In the rows, zero is written as 128.
The rows of T fall into a few groups, and each row is roughly a mix of its group's hidden directions.
T (108 x 11):
[[139 158 123  84  54 113 130 141 103 100 123]
 [143  72  98 149 151 121 120 141 132 168 183]
 [ 83 151 119 161  79 169 115 134  84 144 116]
 [106 137  94 111 125 109 153 102  76 151 185]
 [136 107 140 166 143  96 160 146 101  59 123]
 [111 155 168 161 120 161 112 143 136 100  64]
 [ 96  95 163 133 171 102 170  99 147 154 155]
 [139 114 123 194  80  81 122 123 103 110 122]
 [196 133 123 126 140 143 120 112  73 126 170]
 [116 115 123 170 189 153  82 121 148 133 163]
 [ 94 128  98 125  73 115 121 103 144 179 165]
 [158  90 105 131  52 146 106 152 142 132 122]
 [134 123 165 136  97 141 132 134  98  76  66]
 [151 166 108  60 112 170 127 116 140 158 132]
 [176 134  96 164  94 117 119 153 160 136 177]
 [ 68 102 154 146 124 145 122 135 163 160 176]
 [182  89 152 104 145 100 135 131 161  86 104]
 [149  98 142 153 201 110 124 135 122  82 114]
 [101 158 117 143  50 123 133 102 109 127  97]
 [153  79 151 124  97 137 122 149 119  99  64]
 [136 137 136 161 177  93 108 127 131  65 158]
 [ 95 152 115 150  57 162 121 139  95 143 115]
 [ 75 135 147 147 165  76 137 117 165 107 153]
 [ 70 156 132 125  81 149 147 109 133 180 125]
 [144 115 141 144 200 103 134 148 108  85  99]
 [ 90 120 122 162 181 159  93 137 143 175 129]
 [ 95 178 121 134  74 139 134  97 107 131  82]
 [ 80 187 139 100 115 165 134 111 116 137  90]
 [186 109 134 115 188 115 116 164 127 119 160]
 [177 118 137 122 207 124 115 136 139 100 119]
 [194 111 101 144 122  83 131 127 103  91 106]
 [162 141 124  59 179 123 121 104 150 144 137]
 [104 140 158 128 105 135 151 127  68  99  73]
 [174  97 140 115 192  88 123 129 131  94 128]
 [116 154 175 119 139 119 158 125 102  91  65]
 [139 193 150 128 111 134 115 121 148  85  78]
 [100 182 136 110  86 152 127  94 115 163  94]
 [ 87  96 144 189 142 111 127 129 105  88  99]
 [136 111 130 134 175  96 146 138 107  69  82]
 [115  83 147 170 168 164  87 131 107 111 104]
 [164 108 135 166 176 120 115 134 115  74 164]
 [164  74 135  97 184  91 141 117 133 115 134]
 [ 91 144 162 123 146 128 157 124  73 119  72]
 [ 66  80 142 116 134 143 140 133 174 137 161]
 [155  77 134 142 181  99 143 140 131 109 176]
 [ 90 153 163 109 131 124 143 105 106  84  70]
 [189 149 111 167 102 142 112 168 158 128 152]
 [153 175 129  77 143 152  95 109 166 158 113]
 [184 105 133 134 120 128 100 140 196  97 133]
 [174 179 119 142 155 126 121 116  86 123  78]
 [ 91 160 154 164 110 141 107 120 130  98  66]
 [130 134 115  46  82 132 145 137 133 101 126]
 [141 126 111 160  95 145 104 106 100  79 184]
 [123 142 138 195  91 115 133 147 124  73 106]
 [ 89  84 159 180 139 109 119 150 143 130 170]
 [ 79 156 137 118  82 158 143 104 131 176 102]
 [118 179 101  98  65 143 112 131 119 156 105]
 [136 156 112  95  74 159 133 115  99 184 125]
 [177 111  85  73 144 128 150 114 138 104  97]
 [158  79  95 113  65 122 128 128  99 121 154]
 [174 122 104  85 107  89 148 130 173 141 161]
 [144 150 124 104 146 108 136 146 207 168 126]
 [146 173 126  51  99 141 147 116 134 148 136]
 [ 79 146 132 163 193 151 107 118 115 151 142]
 [140 172 136  71 147 156  99 105 157 157 102]
 [143  82 132 142 181  89 141 144 142 104 174]
 [112  88 140 191 153 109 135 144 105  80 113]
 [ 72 173 125 168 149 163 105 131 129 164 132]
 [ 81 107 142 140 131 121 172 112 140 173 181]
 [100 174 127 102  94 176 122 107 140 178 134]
 [159  61 116 110 152 113 132 172 155 116 104]
 [174 190 134 155 134 138  98 128  93 163 130]
 [172 175 116 124 145 102  86 123 105  77 137]
 [119 162 130  64 175 169 139 124 133 131 100]
 [158  50 142 128 154 125 115 126 106  92 108]
 [ 77 101 137 144 125 124 172 124 145 172 177]
 [157  66 104 116 149 131 131 125 174 147 170]
 [114 144 113  98  93 165 107 122 142 200 140]
 [143 144  91 136  89 149  86 174 131  89  96]
 [196 160  94 114  82 128 116 112 111 147 126]
 [171 143 121  71 174 140 107 115 158 159 138]
 [133 181 122  77  70 145 136 119 141 156 132]
 [136  82 129 168 165  84 140 137 118  80 104]
 [123 111 143 217 123  94 114 130 113 131 137]
 [139 112 142  56 174 138 161 126  96 132 129]
 [ 89 163 119 162  82 169 103 141 133 105  94]
 [ 86 148 151  96  83 146 166 128  87 119  98]
 [103  80 131 166 159 107 148 151 156 112 177]
 [101 135 132 159  82 194 142 115 106 161 138]
 [164 147 148 141 105 162 157 182 100  91 108]
 [144 150  97 114 139 107 128 119 177 154 196]
 [131 100 112  67 114 102 150 147 152 180 107]
 [127 109 160 120 109 128 147 133  81  92  61]
 [113  79 109 199 138 122  99 140 135 151 151]
 [167 110 117 145  71  77 125 143 105  94 138]
 [127  79 137 151 182  92 138 147 156  94 153]
 [119 172 130 120  80 175 127  98  98 166 110]
 [ 95 190 136 131  75 152 120 109 109 154 110]
 [135 179 112 107  53 121 136 117 151 138 146]
 [172 190 111 112 138 143 123 110  95 133  82]
 [169 130 115 162 144 136  90 152 113  60 136]
 [ 87 153 163 150 165 102 118 101 153  87  97]
 [111 135 159 136 200 118 138  99  92  92 130]
 [157 171 104  86  96 126  91 135 119 119  77]
 [104 152 116 183  86 129  82 115 167 144 118]
 [ 87 141  90 150  96 158 110 132 106 181 158]
 [157  97 132 169 135 114 162 170  99  78 143]
 [189 166 129 107 183 147 109 140 113 148 133]]

In each list below, one row fits none of the groups, and each other row fits one group, some only roughly. Which row is it?
  * j299: [183 101 128 105 189 115 150 147 116 105 150]
  * j520: [111 153 129 153  55 165 113 149 123 131  93]
  * j197: [115 158 157 160 126 179 113  88 103 107  86]
  * j410: [139  74 126 122 171  80 135 161 164 105 134]
  * j472: [171 194 118  87 102 143 117 128  98 138 116]
  * j735: [132  93 125 202 137 101 133 149 118  83 136]
  * j589: [166  96 126 122 178  84 136 134 131 116 183]
  * j857: [170 171 115  79 176 160 125 123 118 136 104]
  * j902: [163  81 148  91 175  92 148 131 145 116 100]
  * j655: [144 159 122 109  44 125 146 147 149 129 108]
  * j656: [131 183 122 175  96 135 115  96  97 156  96]
  * j154: [164 102 124 138 209 113 128 135 163 127 137]
  * j51: [131 167 124  73 145 105 112  77 171 138 131]
  * j994: [ 97 177 154  87 101 156 130 111 117 128  78]

j154
  * j383: [156 183 141  59 110 152 146 130 129 127 111]
  * j945: [131  68 134 122 193 120 136 147 160 115 153]
  * j638: [134 160 107  76  80 168 127 118 110 167 118]
  * j103: [136 104 153 154 211 133 105 118 127 100 130]
  * j278: [ 88 153 147 127 110 132 158 115  59 113  93]
  * j914: [103 147 134 159  55 114 159 135 109  92 120]
  * j563: [151 129 153 103 168 113 163 134 100  64 106]
  * j165: [ 79 119 119  96  88 149 135 115 112 190 141]
  * j898: [ 89  57 121 141 151 122 146 114 176 122 133]
  * j14: [119 151 166 150 203 132 119 109 145  92 125]
  * j223: [136 164 111 117  47 144 140 138 138 158 148]
  * j671: [100  54 125 164 121 100 136 131 157 114 156]
  * j666: [172 158 122 105  98 166 105 113  91 134  81]
  * j54: [177 118  99 110  61 116 131 126 141 108 166]
  * j767: [ 76 119 124 165  58 125 131 103 139 145 131]

j638
  * j364: [123  97 157 151 204 128 116 115 103  96 117]
  * j76: [144 189 137  71 108 164 122 122 140 143 100]
  * j792: [130  66 144 159 177 129 132 154 155  96 111]
  * j274: [ 88  79 128 162  92 119 124 126 165 149 170]
  * j853: [160 122  93 115  48 124 127 135 143 130 160]
  * j664: [ 93 168 138  99  93 161 148 111 100 157  85]
  * j966: [145 102 145 178 170 118 133 154 111  71 110]
  * j587: [ 78 129 139 153  93 187 135 129 140 135  84]
  * j6: [149  72 123 171 185 114 125 152 120 110 145]
  * j452: [132 154  91 110  64 153 126 140 108 173 152]
  * j177: [114  89 149 113 206 133 136 154 152 113 143]
  * j493: [161  89 125 108 186 102 122 134 179 146 139]
  * j944: [ 65 123 161 155 157 104 159 106 157 134 153]
  * j882: [ 66  89 148 180 120 127 128 128 152 142 158]
  * j688: [167  78 112 167 159 115 134 163 125 123 172]

j664
  * j96: [170 152 141 115 107 100 142 148 200 116 108]
  * j296: [110 146  88 154  88 156  99 139 150 169 169]
  * j872: [133 172 104 108  63 135 117 114 157 166 149]
  * j404: [ 89  98 143 126 156  88 169 120 155 156 172]
  * j646: [116 140 110  88  72 156 135 128 120 181  94]
  * j374: [166 145 144 147 176 112  98 114 107  67 121]
  * j751: [ 85 155 135 152  70 149 114 110 132 176 148]
  * j904: [ 77 164 133 127  64 131 127 109 145 161 149]
  * j855: [163 174 116  85 140 176 114 114 131 173 132]
  * j338: [124  80 143 131 186  80 151 134 154 115 153]
  * j99: [161  72 131 126 171 124 104 147 183 134 117]
  * j152: [ 79 185 148 145 147 140 143 107  79 113 121]
  * j181: [104 166 118  88  81 172 128 104 142 167 129]
  * j276: [127 165 107 114  60 155 131  93 130 169 125]

j904
  * j146: [ 87 172 137 138  58 130 131 114 128 113  96]
  * j996: [ 67 103 142 155 143 104 162 130 162 143 168]
  * j344: [ 92 118 117 159  74 146 124  94 155 176 147]
  * j190: [ 64 118 142 152 144 111 150 119 119  87  80]
  * j370: [116  81 140 157 154  84 143 146 122  71 110]
  * j66: [ 87  95 147 201 165 111 127 123 130 126 122]
  * j236: [131  95  94 161  95  82 146 129 130 130 186]
  * j44: [161  69 151 138 175 130 106 132 148  92 104]
  * j203: [111 117  94 161  72 172  93 137 113 149 152]
  * j317: [116 129 173 171  70 152 137 142 130 118  85]
  * j827: [ 88 172 146  87  99 155 119 101 129 148  84]
  * j634: [ 69 101 151 129 139 104 166 120 175 160 126]
  * j982: [183 155  97  61 106 145 131 122 130 130 116]

j317
  * j121: [121 161 171 125 170 111 154 104 102  76 107]
  * j90: [148  83 153 131 200 116 113 111 127  91 125]
  * j394: [187 100 126 141 195 112 116 146 130 127 151]
  * j95: [100  87 151 178 170 126 136 141 163  90 134]
  * j557: [178 175 115 101 102 148 104 112 140 178 123]
  * j648: [ 72 144 175 150 148 131 140  83 139 128  92]
  * j955: [131 124 152 173 183 125  95 126 139  89  85]
  * j611: [ 69  79 146 171 134 125 130 127 162 139 156]
  * j123: [ 84  97 147 169 122  85 138 136 115  78 104]
  * j221: [130 111 118 194 112  82 139 135 129  77 144]
  * j610: [ 91 112 135 208 103 100 131 117 109 121 116]
  * j858: [183 133 126  84 182 154 113 138 148 156 137]

j557
  * j992: [ 96  85 146 184 147 130 137 149  90  97 104]
  * j586: [170  99 110  94 187 106 127 121 144 142 168]
  * j208: [174 117 113 141 153 110 124 139  99 107 200]
  * j201: [102 127 136 207  99 117 118 139 126  90 105]
  * j353: [165  77 116 139 185 130 124 130 159 149 163]
  * j806: [191 138 137  79 155 112 133 134 175 108 118]
  * j593: [152  73 137 137 194 117 110 112 138  98 149]
  * j691: [166 132  90  73  65 129 137 116 128 119 123]
  * j707: [144 127 134 153 195 133  71 118 158 130 104]
  * j919: [131  75 143 133 192  99 136 158 135  94 137]
  * j402: [101  66 158 151 177 119 159 126 156 125 135]

j806
  * j895: [102 161 125 170  61 135 118  99 118 161 121]
  * j937: [112 198 118 133  89 146  89 121 117 108  97]
  * j823: [ 91 167 132 170  72 127 127 102 102 136  96]
  * j185: [159 154 120  47 138 129 136 110 145 155 147]
  * j591: [136 145  92 115  51 129 130 140 150 152 163]
  * j988: [143  94 136 159  72 158 106 136 104  82 104]
  * j746: [180 120 144  95 157 128 113 114 116 113  61]
  * j565: [173 143 104  97  99 137 131 122  85 170 171]
  * j84: [123 153 148  51 165 122 139  96 130 119 103]
  * j156: [106 148 145 134 199 133 138 131 110  98  77]
  * j202: [158  91 122 127 168  83 164 132 113  87 161]
  * j962: [155 144 118  64 146 157 111 110 170 166 134]

j962
  * j163: [146 124 129 128 197 107 111 131 146  64 131]
  * j976: [165  58 141 109 171 111 125 134 129 111  98]
  * j83: [150 102 119 132 184 104 120 105 135  97 188]
  * j492: [170  71 119 132 158 125  96 134 179 123 153]
  * j151: [118 177 136  82  78 166 127 122 127 158 104]
  * j726: [138 168 121 135 158 126 116 133 203 151 161]
  * j539: [121 192 127 114  91 149  99 103 107 131  82]
  * j135: [173  64 142  92 138 109 138 142 136 113  90]
  * j925: [172 118 108 158 151 130 105 152 112  84 184]
  * j938: [ 89 159 131  80 101 163 115 104 128 175 106]
  * j763: [144 146 108 122 144 119 116 135 205 164 165]

j163
  * j773: [155  61 139  99 170 105 149 141 149 138 105]
  * j983: [138 170  95  86  60 122 133 116 114 139 148]
  * j122: [ 95 142 124 112  71 166 146 122 124 185 111]
  * j137: [ 76 103 141 190  79 108 124 126 134 129 139]
  * j810: [116 166  95 125  67 140 129 139 156 173 154]
  * j161: [129 177 132  53 127 128 122  87 142 142 115]
  * j59: [155 194 114 102  80 139 122 114  99 138 102]
  * j832: [122  57 125 166 167 105 133 127 163 114 140]
  * j828: [147 187 117  82 108 126 109  98 175 144 125]
  * j531: [100 145 112 130  67 166 143 128 113 180 153]
  * j37: [ 99  91 144 124 205 141 138 146 158 118 141]
  * j822: [150  89 140 139 187  99 120 145 149  77 114]

j983
  * j139: [124  72 137 153 192  99 138 145 139  98 129]
  * j420: [129 111 176 131 188 115 134 133 133  97  75]
  * j843: [147 108 169 136 190 119 119 128 143  82  92]
  * j749: [ 88 164 106 156  90 154 122 112  75 128 156]
  * j82: [110 106 122 212 104 143 104 156 128 136 126]
  * j411: [142  72 113 147 181 130  92 127 147 135 169]
  * j901: [134  75 110 195 135 105 130 153 122 120 165]
  * j468: [135  76 134 168 172 115 133 153 141  87 162]
  * j760: [135  89 118 141 202 128  87 118 147 153 143]
  * j480: [134 185 111  99  77 154 105 117 108 146  94]
  * j762: [189 128 127 122 135 100  98 141 136  79  83]
  * j131: [109  61 119 148 134 126 160 167 156 141 164]
  * j483: [113 151 104 166  77 168  89 143 157 150 140]

j762
  * j231: [105  87 171 152 183 114 149 114 157 107 107]
  * j205: [123 173 116 118  62 153 114 103 131 173 136]
  * j509: [148 190 118 126  87 165  98 108  91 123 114]
  * j703: [196  81 123  96 168 106 133 136 115 130 139]
  * j405: [168 178 171 115 140 119 132 132 121 103  72]
  * j830: [139 106 119 192 140  82 129 135 134  78 152]
  * j495: [125  76 133 148 192 128 126 133 169 141 160]
  * j117: [126 107 138 206 144 115 119 150 123  80 111]
  * j516: [140 138 147  66 144 110 138  95 124 162  74]
  * j155: [198 111 125 140 173 121 139 160 132  95 150]
  * j961: [174  86 116 164 172 143 108 166 135 140 155]
  * j358: [111 161 131 155 191 125 122 101 130 107 182]
  * j63: [122 111  85 153  95 135 130 177 142 129 189]
  * j640: [151 113 160 114 143 104 150 106  91  58 115]

j405
  * j881: [156 141 133 168 101  79 120 143  80  88 109]
  * j473: [ 57 113 177 118 143 145 157 134 158 135 132]
  * j609: [195 111 112  92 143  98 133 155 116  84 129]
  * j94: [151  72 123 109 170  84 149 150 151 132 158]
  * j189: [148  82 134 180 174 135 128 167 109  97 128]
  * j644: [113 117 116 137  63 145 130 130  59 117 111]
  * j356: [ 81 152 133 100  68 109 164 102 108 119 113]
  * j536: [141 195 116  88  98 161 125 108 110 150 104]
  * j674: [126  92 101 126 178 114 116 116 145 161 189]
  * j689: [163  75 145 121 190 115 117 133 164 116 114]
  * j415: [127  97 144 136 212 116 135 153 126  97 117]
  * j444: [134 132 113 122  61  92 140 128  99  82  97]
  * j712: [114 134  97 154  56 158 114 135  96 139 156]

j473
